(in the rows, 128 means zero)
Each path is a new rotation, seen through one point. The rows after it are directions, each followed by how far the rotation turns it, in degrees a step (0 if it stays put).
Each turn is a multiple of 5 degrees from 10 to 175, or 0.
Each row of a path follows its step; steps can be skipped.
Rotation 1:
step 0: [126 123 131 126 121 124 125 131 137 127 129 131 130 134 131 126 125 128
 132 121 122 132 138 136 120 123 121 132 133 126 133 128 128 134 134 130
 129 129 134 135 124 124 130 132 127 139 131 132 133 129 127 120 125 123
 128 131 126 132 114 135 130 125 129 140 136 128 137 121 134 121 133 125
 126]
step 2: [124 133 130 133 123 127 123 128 133 133 126 132 121 137 133 127 121 120
 121 129 123 128 127 117 132 115 121 130 128 125 125 126 123 133 136 134
 123 128 129 132 126 119 128 132 125 122 125 133 137 119 133 135 132 120
 133 129 127 126 126 134 129 123 125 123 124 127 136 135 131 122 127 135
 124]
step 3: [120 128 131 125 126 116 118 132 125 135 132 124 120 127 128 129 124 127
 130 133 130 125 139 132 122 119 130 140 131 130 130 126 130 134 133 131
 120 135 124 125 127 129 124 128 128 125 133 137 125 123 127 128 133 128
 121 129 130 128 123 126 125 121 129 140 139 131 122 123 122 132 135 128
 123]
step 5: [122 129 127 122 117 135 120 125 134 131 136 124 130 137 128 128 125 127
 131 133 135 131 131 129 123 127 135 129 129 121 136 131 116 136 134 122
 132 132 128 136 133 122 123 129 124 127 134 128 126 119 127 126 130 119
 124 131 121 131 130 134 121 127 121 132 128 126 131 131 137 123 127 133
 123]
step 7: [130 125 124 119 121 124 123 137 124 131 127 123 120 123 129 128 133 126
 126 130 129 131 134 120 124 119 120 135 123 134 125 121 121 128 135 133
 121 124 131 133 125 126 134 135 130 129 130 125 124 125 127 128 127 122
 120 126 123 126 124 136 135 126 126 127 136 125 132 120 144 125 122 130
 123]
step 9: [128 120 132 136 123 128 111 128 134 124 130 130 119 130 123 122 124 129
 126 127 132 131 128 120 133 125 123 127 124 132 126 138 123 133 126 129
 134 130 129 132 124 121 126 137 124 129 126 129 128 118 128 122 133 117
 132 121 128 131 124 124 127 136 132 133 130 130 127 123 127 118 120 130
 120]
step 11: [116 127 133 127 119 125 133 133 130 131 124 124 124 128 125 134 128 132
 122 125 123 126 138 130 138 128 125 125 126 129 134 120 125 129 134 133
 130 128 133 131 129 123 130 132 128 125 117 125 135 126 134 127 128 116
 128 128 120 127 125 122 132 124 130 136 139 133 135 123 130 122 125 125
 139]
step 14: [127 132 134 126 124 131 125 127 116 130 136 129 118 133 131 124 126 130
 124 140 126 129 132 128 135 125 125 128 123 128 131 124 128 129 133 127
 121 136 125 137 127 122 125 135 123 130 123 135 129 130 123 133 132 117
 115 129 128 120 121 128 125 136 126 132 135 133 127 118 127 123 126 131
 125]
step 15: [134 130 127 123 132 129 118 126 134 128 124 115 127 139 129 133 131 133
 136 131 130 128 134 129 132 126 125 138 127 129 137 126 126 136 139 131
 129 138 127 123 125 130 130 133 128 132 120 129 135 133 130 129 129 130
 131 122 124 132 126 123 130 115 119 135 131 133 132 129 131 122 132 126
 124]
step 16: [119 127 127 129 123 135 123 132 141 127 132 131 131 135 131 130 129 120
 138 127 126 130 132 124 128 124 122 132 124 130 133 126 119 117 129 129
 128 130 133 132 135 129 127 132 131 127 131 131 132 125 126 115 128 117
 123 132 127 130 116 132 126 133 128 137 137 129 124 128 130 123 125 124
 130]
Directions:
[128 128 130 126 127 126 130 129 130 130 128 127 128 129 127 129 129 127
 127 129 127 131 128 129 129 128 128 128 126 126 126 127 126 126 128 130
 130 127 131 128 127 130 127 129 129 126 129 128 130 130 129 128 126 127
 129 128 129 129 128 128 127 127 128 129 127 126 128 129 130 130 127 129
 129]  70
[127 126 127 128 129 127 128 127 127 128 128 129 126 127 130 126 127 126
 127 128 128 128 129 128 131 127 128 129 130 128 130 129 129 127 127 125
 128 127 129 128 128 128 130 129 128 130 130 129 128 129 128 127 129 125
 129 131 130 128 128 128 127 129 128 127 127 126 129 127 131 126 127 129
 129]  155
[129 127 126 128 128 127 129 127 130 127 130 127 128 125 128 128 127 128
 129 125 128 131 129 127 127 130 126 131 127 128 128 129 128 127 130 126
 128 128 129 127 130 129 130 126 128 127 129 126 129 126 126 126 127 129
 129 129 128 127 126 127 130 128 127 131 130 130 129 128 128 129 129 127
 129]  90
Rotation 2:
step 0: [120 134 128 127 132 126 122 127 127 131 123 126 125 130 120 121 119 130
 123 131 126 130 128 123 130 121 129 138 125 133 124 141 128 141 128 135
 135 135 118 120 122 128 129 134 135 124 123 132 131 125 131 123 141 125
 126 136 120 117 125 126 120 129 126 130 126 127 123 121 135 137 132 119
 129]
step 5: [120 127 137 137 128 116 134 135 137 121 117 125 125 122 128 127 122 123
 124 128 123 134 136 133 131 122 124 125 126 133 133 127 133 132 122 122
 131 129 128 138 125 129 129 140 132 128 121 136 128 123 115 131 122 124
 123 131 122 118 132 133 123 128 126 128 117 122 123 132 133 133 131 127
 129]
step 6: [132 130 134 130 126 128 133 133 130 132 131 134 133 134 133 135 132 122
 120 133 132 127 128 130 133 130 133 121 125 140 134 129 128 115 125 135
 122 126 127 125 128 122 123 128 127 122 128 121 120 128 125 135 119 144
 132 125 126 138 122 135 123 136 118 126 131 125 131 125 131 130 129 143
 120]
step 7: [134 125 133 125 125 124 125 129 120 138 121 118 133 127 123 121 132 128
 115 128 134 134 122 131 128 128 125 116 130 128 133 123 129 137 134 127
 126 120 119 129 122 132 130 132 124 122 128 129 122 131 134 126 131 130
 131 125 118 117 131 134 128 115 130 124 123 119 117 132 124 124 122 127
 126]
step 10: [126 117 124 129 137 124 135 133 134 129 134 140 120 128 127 117 122 122
 123 128 140 128 136 133 122 126 127 125 120 133 121 130 131 130 136 125
 129 125 136 132 126 136 117 127 117 134 123 128 129 123 119 138 124 130
 124 129 124 121 127 130 134 129 136 132 135 122 126 124 130 131 128 132
 128]
step 11: [127 142 113 123 128 133 127 127 121 137 124 135 121 135 128 130 134 122
 125 134 125 128 137 118 122 138 125 130 130 136 127 132 123 126 127 130
 126 121 117 116 127 130 127 116 129 125 123 130 121 124 130 129 129 132
 126 126 128 124 122 130 120 124 123 122 130 130 128 119 123 133 119 130
 122]
step 12: [128 125 120 124 140 131 138 118 125 126 132 125 133 123 121 128 124 135
 125 133 128 135 133 126 120 135 132 123 126 131 138 120 126 132 132 125
 127 134 126 135 125 132 126 130 131 130 127 137 124 120 128 127 134 125
 128 133 135 130 129 134 139 121 140 127 125 118 123 141 125 133 123 118
 127]
step 14: [117 120 123 121 139 134 131 130 128 130 126 132 120 134 130 123 120 133
 126 132 133 129 121 136 125 130 117 128 138 127 128 132 126 122 134 131
 130 129 122 134 127 128 129 129 123 134 136 129 118 136 132 128 134 128
 125 121 131 132 122 122 120 123 128 131 115 128 127 132 134 120 133 114
 125]
step 16: [112 131 129 129 127 131 123 130 141 133 125 126 128 123 125 144 130 122
 128 135 120 122 124 120 129 133 127 142 129 136 129 128 129 126 132 132
 135 130 120 125 122 129 137 133 136 127 131 132 119 121 124 120 134 129
 126 131 129 126 129 123 117 127 128 120 125 121 125 129 127 130 129 122
 131]
step 17: [137 126 141 125 136 130 132 123 125 125 132 127 128 128 129 132 126 127
 127 128 137 123 124 129 126 125 131 126 131 129 128 133 126 123 130 131
 130 145 133 138 127 141 122 133 123 118 141 127 133 120 124 121 132 132
 133 131 135 135 129 136 127 134 131 128 127 122 123 135 126 139 131 137
 122]
Directions:
[129 126 128 127 130 126 128 127 126 127 127 126 127 130 130 129 129 128
 127 131 128 126 128 127 127 126 126 126 128 127 128 127 128 126 131 129
 128 128 128 127 127 129 129 129 129 128 127 126 127 127 129 128 127 127
 129 129 131 131 128 128 127 127 128 127 128 130 129 129 130 127 125 128
 127]  140
[129 126 131 129 127 128 129 128 128 129 127 130 128 129 129 125 129 129
 126 130 129 127 129 129 130 127 127 128 128 127 128 130 127 127 127 127
 127 125 129 128 129 129 129 125 127 130 129 129 126 128 128 128 127 128
 129 125 128 128 126 127 128 128 128 127 129 126 129 127 128 129 130 128
 127]  90
[129 127 129 128 125 129 128 127 126 125 131 130 131 128 127 127 129 128
 129 128 130 128 128 128 128 128 127 128 130 129 131 126 128 127 129 126
 128 128 127 127 128 128 128 128 128 127 128 129 129 129 127 127 131 128
 129 130 128 128 125 129 126 127 128 126 129 126 128 129 126 128 127 128
 128]  70
Rotation 3:
step 0: [131 125 126 122 122 127 121 134 125 129 132 130 121 120 129 123 124 129
 133 138 116 138 134 128 135 134 122 129 130 125 133 139 121 132 130 134
 122 127 136 132 119 127 130 131 128 119 121 125 124 130 125 134 126 125
 129 120 133 119 126 138 126 124 123 134 127 120 128 127 130 124 134 127
 126]
step 2: [127 127 126 128 129 134 131 129 127 140 140 124 130 131 133 130 135 126
 129 129 132 138 122 133 129 138 119 119 124 116 136 139 134 124 139 125
 122 128 129 128 126 125 130 129 124 123 130 131 125 132 123 137 131 130
 118 131 129 130 131 127 128 125 127 121 123 132 121 121 130 122 130 123
 131]
step 5: [127 121 130 125 128 129 139 130 125 128 130 134 128 126 131 126 123 129
 136 128 126 143 134 126 135 133 118 123 127 128 133 127 125 138 130 131
 126 127 133 132 130 123 127 125 132 127 119 119 123 132 128 127 130 120
 126 121 132 120 137 126 126 120 131 121 133 128 132 125 117 128 130 120
 117]
step 7: [134 127 125 131 125 131 125 130 126 135 137 139 132 132 129 119 130 128
 129 136 127 139 127 132 124 137 122 120 125 128 132 139 135 125 133 134
 128 138 128 124 122 127 134 123 122 119 131 123 124 125 135 134 127 123
 133 120 136 133 135 127 127 135 128 130 128 131 135 126 134 127 124 124
 132]
step 8: [129 130 129 121 122 128 125 133 122 136 132 131 121 129 126 125 127 128
 132 139 125 137 133 139 129 131 126 124 134 119 133 145 128 130 126 127
 119 124 126 132 135 126 140 134 124 127 125 128 116 128 129 132 127 129
 127 124 132 127 123 126 128 130 127 130 136 120 133 131 126 122 128 131
 135]
step 9: [130 117 134 122 127 125 122 133 129 132 128 138 125 130 128 128 126 133
 128 135 128 140 130 132 132 125 113 123 129 124 133 130 127 130 132 129
 118 125 136 140 128 121 125 120 128 125 135 123 126 129 128 134 136 132
 129 135 131 125 128 125 129 123 118 123 137 123 124 127 122 127 132 130
 127]
step 12: [122 126 126 120 125 129 129 135 124 134 125 133 125 139 127 125 128 132
 132 129 119 137 136 128 138 141 119 130 129 130 127 137 136 127 130 126
 133 127 131 133 134 134 136 130 128 116 137 125 119 131 128 131 119 126
 125 123 133 130 128 133 127 133 131 130 129 123 137 129 131 129 127 124
 121]
step 13: [136 123 130 121 118 128 133 132 130 126 128 128 119 124 129 118 128 133
 128 139 126 138 130 134 137 136 116 127 123 126 134 136 131 135 130 131
 125 129 130 133 126 125 132 119 126 117 122 130 127 129 126 134 130 123
 129 121 122 127 125 129 125 118 137 125 134 122 131 125 124 132 129 122
 130]
step 16: [133 123 131 125 131 124 127 134 120 130 136 136 129 129 128 123 128 127
 129 134 129 137 137 131 134 134 124 125 130 117 126 137 122 136 131 131
 125 122 132 131 127 136 127 138 131 117 128 132 116 124 130 129 125 128
 129 126 136 123 130 124 129 140 120 134 137 128 127 126 133 125 123 125
 130]
step 17: [134 117 133 122 121 132 125 135 127 129 122 131 126 136 135 129 132 130
 132 126 124 139 125 138 136 133 116 135 134 127 129 135 118 141 133 133
 131 125 133 135 131 124 134 120 128 129 132 123 125 128 127 128 132 129
 127 127 131 124 128 125 136 134 124 131 133 120 129 128 121 128 126 123
 130]
Directions:
[127 128 125 128 127 128 129 128 127 126 128 127 128 128 130 128 126 130
 129 129 129 128 126 129 129 127 128 126 129 128 126 127 127 129 127 131
 127 126 129 127 128 127 128 126 127 129 128 127 129 129 126 129 126 130
 127 128 128 130 126 127 128 125 126 129 129 129 128 126 126 129 129 127
 127]  85
[126 128 126 127 130 127 127 129 128 128 127 128 128 127 128 127 129 126
 128 129 129 128 128 126 128 127 129 127 125 126 131 128 125 129 129 127
 129 129 128 129 130 127 128 125 129 128 127 126 128 128 128 128 131 129
 128 128 127 128 127 128 129 128 130 128 127 128 127 128 127 130 130 127
 128]  85
Rotation 4:
step 2: [121 133 127 125 129 130 128 122 130 133 124 129 139 125 130 124 125 128
 124 130 142 126 119 128 123 121 131 129 131 123 134 135 121 126 133 128
 128 128 138 131 127 133 122 128 121 132 125 133 127 133 139 130 137 125
 131 130 129 132 133 129 129 127 129 123 135 124 139 128 125 128 138 121
 124]
step 3: [123 133 132 121 128 125 133 119 128 125 123 129 139 131 131 130 122 125
 126 133 131 119 127 133 120 131 136 131 134 127 132 135 133 129 121 128
 128 129 127 123 129 136 133 122 116 125 133 131 134 126 127 131 130 122
 131 121 128 127 128 123 133 122 129 128 138 123 127 127 118 127 138 125
 122]
step 4: [125 129 130 129 128 126 127 120 135 129 121 122 129 132 132 134 124 116
 121 121 139 125 128 131 128 123 138 127 118 129 134 128 135 133 122 130
 139 125 128 125 135 128 130 128 125 126 137 126 131 132 125 125 122 131
 121 124 123 128 132 121 129 129 131 129 133 122 130 129 123 134 133 124
 120]
step 6: [129 124 121 128 129 138 140 124 124 131 119 117 126 131 131 129 125 127
 126 129 136 124 124 130 119 132 136 128 127 127 127 124 127 129 125 134
 131 132 138 124 125 135 122 122 124 127 122 135 134 130 123 130 134 125
 124 130 122 131 127 128 127 115 126 120 135 130 128 128 127 121 137 124
 128]
step 8: [129 128 127 122 127 130 135 115 127 124 129 129 130 135 130 126 122 125
 121 122 125 124 128 131 123 124 133 127 134 129 130 124 127 130 128 130
 137 125 123 125 128 133 131 128 129 130 139 142 130 122 128 120 126 127
 126 114 127 139 137 128 127 126 129 128 127 126 130 126 118 128 127 124
 132]
step 10: [129 127 124 120 125 132 137 120 133 132 127 130 138 131 129 129 125 134
 125 135 143 121 117 130 127 132 134 126 127 119 126 138 133 121 134 130
 128 131 129 125 133 136 124 126 122 125 131 129 121 127 120 122 134 123
 132 128 124 129 128 126 129 128 128 128 132 131 129 132 126 131 134 125
 138]
step 13: [127 131 124 126 129 133 137 120 134 127 123 129 125 129 131 132 129 137
 121 132 123 122 129 133 127 123 136 120 132 124 123 132 133 126 126 138
 138 129 127 123 137 132 119 121 128 124 128 139 132 129 133 128 127 128
 127 129 118 135 131 134 126 128 124 121 131 119 127 132 127 130 135 127
 131]
step 14: [127 122 121 126 131 133 139 125 137 125 126 126 131 125 129 130 122 122
 121 131 144 125 128 130 134 120 128 136 128 125 122 126 131 134 124 138
 127 127 130 128 135 130 121 126 119 124 122 135 131 130 130 124 132 131
 129 128 121 129 132 131 126 126 128 117 130 129 136 131 130 127 137 135
 126]
step 15: [129 127 125 119 130 137 129 118 130 123 122 129 135 133 130 127 127 125
 118 125 138 123 122 124 125 124 126 136 133 128 131 123 136 132 124 133
 127 128 126 122 129 138 129 121 119 127 131 132 123 124 129 133 123 129
 135 124 130 126 134 129 121 127 130 125 134 135 131 134 120 129 125 129
 137]
step 17: [126 134 131 119 125 127 129 133 147 129 130 132 127 128 125 119 119 126
 127 133 138 120 128 123 124 118 133 124 124 129 126 133 128 127 125 134
 133 126 134 130 132 134 122 121 124 130 134 132 127 133 125 122 133 128
 126 127 128 133 126 134 124 130 126 122 132 130 132 127 124 127 133 119
 132]
Directions:
[125 127 129 128 129 128 130 127 128 129 127 127 128 129 129 129 130 129
 128 127 128 128 129 128 128 126 128 126 128 127 128 126 129 128 126 127
 128 131 128 128 129 128 127 126 127 127 127 126 128 128 128 127 127 128
 128 130 128 128 129 126 128 128 127 125 127 127 124 128 129 129 128 130
 125]  45
